Which row each row swaps with, under one turn or mirror
The rows were stretched afterwards, more along some directions than others.
Ruleb: [-20   6 -22 -16   6  -1  12   6   6   3  10 -25  -6 -18 -17   4  20  -9
  11  -4   1 -19  -9]
Munaz: [  4  -4  -3  -2   7  -4  14 -18  15 -24  -6 -11  -7 -15  10  -3  11  -2
  -8  -3   0  -7  16]
zezuv: [ -4  -8  11  -4 -23  10  -5   6  -6   7  15   1   1  23  11   0  -9  -8
  -2  16  10  -4  -6]
mogal: [-10   0 -17   6   5  -8  -1  -4  10  -3  10   2 -17 -10  -9 -10  10  -4
   3 -30 -16  11   0]
Firuz: [-12   6 -16   8  11  -7  -5 -18   7  -9   4   1  -5 -11 -13 -10  11  -9
  -5 -35 -10  12   0]
Gal: [ 19 -21   0  -5   3  -6   4   0  13   2  -5   2   9  -1  10  -4  -7  -1
 -11  16  -4   0   1]
milu: [-11 -23  -6 -16  23  12   9  -7  10 -16   1  -5 -10   0   5  16  -6 -13
  -4   2  -6  12 -25]
Nubu: [ 14   3 -10  -7 -12  -8   5  11  -1   6  19 -11  -9   1 -26   0   6  -2
   5  15   8 -15   7]
kezi: [  8  14   3  -4   8  -7   9  16  -4  -1   9 -12 -11  -1 -17 -17   9  12
 -27 -11   0   1 -16]
rur: [-25 -14  -8  10  10  10  -9  -7  -6 -18  10  -9 -13   2  12 -10   6 -16
  -6  -2  -8 -10  13]
Buk: [ -1  -6  -4  -9   0  -7  18  -5   9 -10  -3 -11 -22  -8   2   0   9  10
   5  -1   0   7  21]
nebi: [ -3 -14  -6  -3  -4  -9   3   4  13  -8  -2  -2 -31  10   7   1  -1  -7
  11   6 -16   5 -17]
rovak: [-14  15   4   2  -1  17   3 -17  -6  -9   1  -2  10   0   1  15  -2  -9
   3 -20   4 -13  -2]
zome: [ 15 -32 -10  -9   4   7  10  -4  13  -6  -2   1  -1  -5   9  10 -15   3
   3  13  -3  11   1]
sizu: [ -6   1 -10  -3  16 -10   7 -19  11 -27  -6  -9 -13 -14   9  -3   9   1
  -7 -10  -3   7  18]
Bar: [-10  -1  -2 -15 -10  -1 -20   5   4  11 -15  12  17   4  20   1 -13  10
  -7   3  -2  22   5]
Rukol: [ -2 -13  -8 -12  13   6   3   7   5   2  24   8 -16  -5 -11   3  -3  -9
  -1  11 -13   0 -17]
duzo: [-12  -8  -1 -20  -3   3 -12  -7   2  -6   9  10  12  -5   6  23 -12  -3
   0  13  18  19  13]
kolez: [-16   0  -5 -14  -5  -3 -22  -9   5   3 -23   4  16   1  29   4  -6   4
 -16   6  -5  10  10]
luzur: [-20 -24  -6   5   8  13 -13  -1 -11 -17   9 -13 -13   1  19  -7  -1  -7
  -7   7  -5  -5   5]
sada: [-11 -15   0 -12  -3  14  -4   9  26 -15   2   7 -25  -9  -6  20  -5  -5
   6   7   5  12   1]
vufi: [ -7   3 -14 -16   3   9   6  -5  30 -28 -10 -11 -15 -15  -6  17   0  -4
   0  -6  -5  12  12]
pones: [-11 -31  -3   4   0   9 -10   5   0  -9  24  -6 -16  -1  12   1  -1 -11
   7   9  -4 -10   7]
kapom: [  2  -4 -13   8   3  -3   2  -8   8   1   9   5 -11  -9 -18 -11   2  -3
   2 -29  -8  21  -1]
Rozi: [  2   8 -17   5  10  -9   1  -6  11 -13   6  -6 -15 -11 -15  -9   4   3
 -10 -35 -12  23   0]
punuz: [ 19 -21  -2  -9   3   4   7  -3   5   3   2   2  13  -1   3   9 -17   2
  -2  21   5  14  -2]
mipu: [  4 -15   1 -14 -15  14  18  10  -6   2  25  -2 -15  10  -2  15  -9  -7
   9   8  15   4  -4]
zipe: [-16   6 -14  -7   6   3  15   1   0   5   4 -15  -6 -22 -27   8  27 -11
   9 -10   7 -15  -7]
Vom: [ 18 -31   0  -9   3   4   7   8  11   6   6  14  -3  -4   2   7 -15  -1
   4  19   1  17  -1]
Sil: [ 13 -27   1  -6  12   3  -2  10  13  -5   2  11   3  -8  14   8  -9   8
 -11  13  -9  10  -2]
vila: [  3 -21   5  -8 -15  17  13   2  -6   1  11  -1  -8  17  -2  16 -13  -7
   2  10  10  11 -10]
putur: [  4   2  -7 -16   9   3  14  15  -3   5  10 -16 -10   5 -14 -16   4   1
 -24  -1   0   5 -10]
dotu: [ -5  -6   1 -22  -2   2 -12  -5   1   3   8  14  15  -4   5  22 -13  -4
  -1  16  11  13   8]
bimuk: [  5 -14   9 -14 -12  14   5   9  13  -5  21   0  -9   9   3  11 -10  -3
  -3   7   3   8  -9]
tudu: [  3 -11   0  -7  -5  -5   8   7  14  -5  -7   1 -27  13   2   1  -1  -2
  12  10 -13  10 -19]
kopip: [-20  13 -15 -20   0   1  11   1  -6   8  -1 -18  -4 -14 -20   3  21  -3
   7  -3   5 -16  -7]
femi: [ -8  -1  -1  -2  18   1  16 -24  11 -30  -8  -8  -6 -18   4  -2   7  -1
 -12  -5   0   0  10]
Peno: [-20  17  -4  -9   4   6   6  -8  -4  -6   0  -5   4   0   2  15  10  -8
  10 -19   3 -19  -9]
zato: [-15   1 -13  -7   0   7  24   5  -1   9   9 -17 -13 -17 -32   6  21  -7
   9  -8   4 -12  -6]
rus: [  9   9 -12  -5  -8 -15   3  10   3  11  12 -10   0   4 -18  -1   6  -1
   6   6   0 -14  11]
Zadud: [ -9   2   0  -4 -16  -1 -22  -2 -13  16 -18   2   8   8  10  -7  -2  11
 -12   6  -2   5   6]
Natip: [ 17 -22   2 -21  -1   1   2   1  21   6  -2  11  14  -9   9  13 -12   2
   0  16  -5   4   0]
ser: [-34   4   0 -16  12  -9  -2   0  21  -6  -2  16   3  -5  26  -2   7 -13
   2  -6   5 -13   0]
dod: [ -5  11   1  -1  -6   7   4 -12   0  -5   5   0  13   3   9  10   4  -9
   5 -18   1 -21  -7]
gabez: [ -7 -13  11 -19 -14  15  -1  14   3  12  12  13  -9  16  14   8  -6  -6
  -2  14  13   3  -4]
desib: [-18   6  -2   0  -3   3 -17 -18  -6 -11 -21   6  10  -2  17  -4  -5   5
 -24  -2   3   8  10]
ruf: [-22 -23   1 -20   2 -10   3   6  25  -2  16  18 -12  -4  22   3   4 -11
   7   1   4  -9  -5]
Gif: [-16   7 -14 -10   2   0  17   7   6   5   9 -15 -17 -18 -27  -4  26  -9
   8 -13   6 -17  -2]
zezet: [ 23   7  -9  -7 -13  -8   8  13   3  16  13  -7  -6   5 -24   4   1   0
   5  12   1  -8  12]
sotan: [ -3  18   0   4  16  14   6   1 -17 -17   7 -22  -5  -3 -11 -14   5   0
 -30  -5   6  -9 -15]
Mubud: [ -6  -5 -21  -3   2 -14  -1  -8  12  -9  12  -1 -18  -8 -11 -12   9  -9
  -2 -30  -6  20   2]
tugiz: [ -5   0 -17   9   7  -5   0 -12   9  -5  10   3 -12  -9 -14  -8  10 -10
  -3 -30  -8  18  -3]
Vub: [ -7  13  -1 -12  -5 -12 -22   3  16   5 -16   9  18  -1  25  -7  -3  10
  -8   1  -7  13   6]
gugum: [  4  11  -6 -12   2  -3  11  12  -2   7   5 -14  -6   5 -14 -16  16  -3
 -21  -8  -3 -10  -6]
noger: [  2   8  -2  -7  -2   1  15   1  -3  12   4   4   1   5  -5  12   3   2
  15 -25  -5  -8 -11]
Sifut: [ -1 -25   3  -6 -14  22  10  12   1   7  20   3 -15  15  -5  13 -13  -8
   4  16   5   5 -11]
Nur: [  1  15   1 -15  13  -2   2   9  -2  -9  11 -12   5   0  -7 -15   7   4
 -27  -8   6   0 -16]
Kovum: [-27  13 -12  -9   8   1  13  -4   3  -3   3 -18  -6 -20 -20   4  26 -11
   5 -12   6 -15  -4]
zas: [ -9 -18   1 -16  19  14   4  -4  19 -24  -1  -5 -11   0   4  17  -9  -6
  -8   7  -5  14 -24]
Deguk: [ -2  15 -13 -26  13   1  12  -2  12  -2  10   3   1  -6  -8   4   2 -11
   3  -5  -8  -2 -14]
nimug: [ -9 -10  -3  -7  -5 -14   5   4  10  -4  -5  -3 -30  15   8  -8   5  -9
  12   5 -12   6 -12]
kisuv: [-26  -4   0 -20   7  -9  -1   5  13  -3   8  16  -2  -1  25  -1   1  -7
  -7  -3  11  -5  -2]

Bar is swapped with putur
sizu is swapped with Peno
Zadud is swapped with kezi

Which row each row swaps with, under one turn or mirror
The rows were stretched afterwards, more along some directions than others.
Kek: [ 28  25   3  13 -12  -2  46  -6   4   9   7  15  33 -13   2  -6  -4]
kad: [  6   0   0  18  -1   0  13 -13   3  -4 -23  -1  36   2   1   8  21]
rez: [ 25  17 -17  -8  -6  -4  29 -27   8  24 -11  19   9   1   8   6 -12]
todog: [ 16   8 -15  10   7   0  32 -25   9   5 -13  -2  15  -5   7  10  12]
lum: [ 10  11   2  -8  -5   1   8 -11  12  -5  19   7  -8   9  12   3  -5]
Relaf: [ 38   8 -18  22   1   0   9 -32   1   5 -10   5 -18  20  14  13   5]
niser: [ 14  13  -8   8  -8  13  11  -8  -3  20  -3   9  19   7  17  -4 -19]
Ner: [ 21  13   2   6  -2  14   8 -12  10   3   4 -14   8  -8  -6 -13 -27]
Tusaf: [38 27 -4 12 -3 -1 53 -4  2  4  3 18  5 15 12  0  4]
diteb: [ 13   9  -7  -6 -19  10  32 -27  11  24   0  19  44  -9   6   6   3]
gok: [ -8  -4 -12  17  -3  12  -2 -17   1  18 -17  -3  11   6   0   5  -6]
zov: [  6  17  -3   9  -3   7  51 -21  16  -6  15  25  30  14  18  20  25]
lonub: [18 11  4 15 -7 -6 32  5 -9 20  5 22 27 -2  8  6  6]
ret: [ -2  -7  -5  20  -4  12  10 -12 -13   5   7 -11  14  -8 -11  -4 -17]
vade: [ -4   9  22   7  13   9  24  -5  30 -13  12   5  27   4 -14   4  13]
Fepu: [  6   4   6   3  16   0  16  -4  -5   0 -14 -11   1  -2  -2   8   2]
nos: [  2   9  -3  17   4   3  19 -21   6   6 -18  24  35   1  13   9  18]
nosop: [  2   9   0  -6  11  -9  23 -14   2 -10   8  -1 -21   1   0   5   1]
nisu: [ -2  12  18 -16   8   5  10  -9  13   2  -3   0  15  -6  -5  13   8]
vis: [ -2  10  16   5  12  -1  12 -26  16 -14   2   3  18  -2 -12   5   2]
benu: [ 28  28  10  -3   2   0  20  -4  22 -13  -3  16   7  16  18  -6  -8]
Sev: [  2   4   1   8   0  11  -8 -30  27  -2   1   1  23  -1  -8  -8   4]
zovus: [ 14  -4  12  26  15  -8   8 -21  12  -5  -7 -19  18  -3 -21   9  22]
Nete: [-13   0  10  -7  13   9  -8 -12  12  -4   0 -15  12 -13 -10   2   1]
kob: [ 25  -2   2  31  12  -3  14 -28   5  -2  -9  -5  21 -10 -13  13  19]
Sabab: [ 21  21 -16   7  -6  -2  48 -16   6  -4   7  22   2  19  27   8  10]
Palus: [-18  10  -2  -1  -3  14  33 -22  18   1   9  22  26   1  17  16  16]
ran: [ 28  15  -8  -5   4   6  29 -19   9  13  13   8  15   1   5  -8 -36]
napub: [  6  10   2  16  -6  -1  23  -8   5   5   6   4  18 -18 -22  -7   7]
zedo: [  4   8   0   2   1  15   4 -25  40  -4  -2 -14  28  -4  -2   1  10]
rotem: [  2   5  11  -7  13   8  25 -36  36  -7  15  -8  27  -9  -9  12   6]
vati: [ 34  20 -14  23   1  -1  23 -29   9  -3  -9   9  -5   4  13   7  -4]
seduk: [ 12  11   6   1   5  -4  28 -10   6 -12   4  -3   0 -15 -21  -5  -7]
dezi: [  3   1  -9  13  -5  13  -3 -29  10   6  -3 -17  -2  -4 -11  -1  -7]
Bukad: [ 14  -8   3  30   6   9  24 -41   9   1  -2   5  39  -4  -4  13   1]
Bag: [ 12  10  -1   0   8  -5  20   4   8   4 -11  15  -3  -3 -13   4   7]
faz: [ 12  11 -13  31   4  19  -1 -19   9   0   0  -1  -7   6  -3  -9  -3]
boni: [ 28  15   7  13 -17  18  30  -6  26   2  19  13  31  29  12  -1  -5]
nifi: [  0   2  34  22  13  -1   7   7   5  -3  -2  -3  37 -12 -28 -10  -1]
per: [ 30  26  -5  -2 -16   2  30  -3  20  12  -4  26  24  14   7  -8 -13]
vedo: [ 24  22 -20   1  -2   7  22  -8   0   7  -8   7 -15   9  19   5  12]
fad: [ 36  30   1  10   9  -8  42 -21  21   2  -2  22  34  -1   3  -3   6]
feti: [ 10  10 -16 -13 -16   2  18 -22  22  23   5  13  24  -6  -3 -12  -8]
dite: [  4   5 -21 -17   9   6  23 -37  13   7   9  11 -16  -1   7   9  -2]
pufu: [ 33  12 -12  -5   7  -5   4 -36  22   8 -22   6 -13   4   0  10  19]
betab: [ 23  17 -22   0 -11  -4  26 -19   9  18   5  20   4  -2  -9  -7  -5]

zedo is swapped with gok
Sabab is swapped with napub
Fepu is swapped with Ner
nifi is swapped with benu
Bag is swapped with boni

